One turn moves each row of this set onto another row. After a few examples, where does it send each row asked below?
Q73: [-14  36 -24  45  33  -7  26 -20   1  15  29 -30 -19   6  24  -1  -6  39
  32]
Q576: [-32  -3 -18  40   6   8  21 -21 -10  27   0 -26  -6   5  19  39 -33   5
  34]
Q861: [ 10 -39 -29 -14  -8  -6 -15  -7   2 -14   8 -49  17  11   6 -12   5  14
  20]
Q349: [ 11 -23 -38  41   5  21 -44  21  38 -19  27 -27  12   2   8  13   9   7
   5]
Q648: [-42  11  -8  14   0 -12  21 -21   5 -17   0 -16 -41 -12  -3   9   6 -23
  16]
Q730: [ 11   9 -12  62  13  27 -24  17  27 -15  27  -6  17  11  24 -27  25   5
   5]
Q603: [ -2 -13 -21   7  24  33 -26  -8  22   9  11 -44  -2  21  12  13  52  42
  20]
Q583: [-13  16 -31  10 -10   4 -15   1   7 -24 -21 -10 -37   6   5   6 -22  -3
  43]
Q453: [-35  -7 -10  54   1  -2  22  -6   0 -21  14  -7  -3  10  24  16 -30 -28
  17]
Q814: [ -3  11 -14  44  37  19 -22 -19  31   8  35 -28  -8   1  16 -24  39  45
   3]
Q87: [  2   5 -12  55  21  26 -13  15  13  28 -12  10  23   1   5  -5  23 -19
  21]
Q960: [-37   6 -28  33  13  -2  -6 -15  29 -46  27 -19 -28   9  30   2 -28   1
  17]
Q392: [-15 -25  -3  25  16  19   1  -3  -1  37 -14 -28  14  23   8  15  56  15
  16]
Q607: [-23  33 -15  46  28   1  27 -20   7  23  17 -19 -17 -19   2  21   2 -25
  32]
Q858: [-11  26 -34  63   2   2 -12   1   8 -26   9 -28 -16   8  16 -24 -21  34
  34]
Q790: [-21  22 -25  63  -3  12 -12   1  14 -19  -3 -18 -14 -17  -5  -1 -14 -29
  33]
Q835: [-18 -28 -29  44  14  -3 -19  -1  22  12  20 -44   8  10  14  -2  23  62
  -6]
Q525: [ 16 -32 -21 -16 -12  -9 -20 -10  13  -5  10 -40   0   8  14  -3  13 -29
  18]
Q505: [  7 -12 -18  13  24  23 -31   8  35 -30  18 -15  -5  33  23  -6  50   4
  12]
Q268: [-12   6 -13  37  44  16 -11 -22  19  51  -5 -11  -2  -9  -3  -1  38  20
  20]
Q480: [  9 -17 -27  28  29  -3 -16  14  34  18   9  11   3   8  16  25  20 -40
  10]
Q820: [-24  13   0  23  -3   0  48 -16 -17  -6  37 -37 -18   2  16  18   0  16
  11]
Q397: [-10 -27 -23 -23   4 -20  13  -3   0   9   8 -46  22  16  22 -12  14  19
  12]
Q681: [  5  19 -25  20 -13  15  11   6 -15 -14  15 -31 -14  20  23  14 -29  36
  39]
Q902: [ -3 -19 -16 -24  -1 -23   9  -6  11  18  10 -37   6  12  31  -3  22 -25
  10]
Q56: [-34  10 -36  19  18   8  -8 -30  19   1  13 -38 -33   4  25  25 -31  35
  35]
Q775: [ -4 -24   0  31  16  10  -4  13  10  -3  -7   2  12  35  20  -3  54 -22
   8]
Q825: [-21 -22 -19  32  38 -27   9  -7  18  50   2  -6  -1  15  21  11  32  16
  -2]

Q902 moves to Q525
Q583 moves to Q681
Q825 moves to Q480
And these:
Q775 moves to Q505
Q87 moves to Q730
Q453 moves to Q960
Q858 moves to Q73

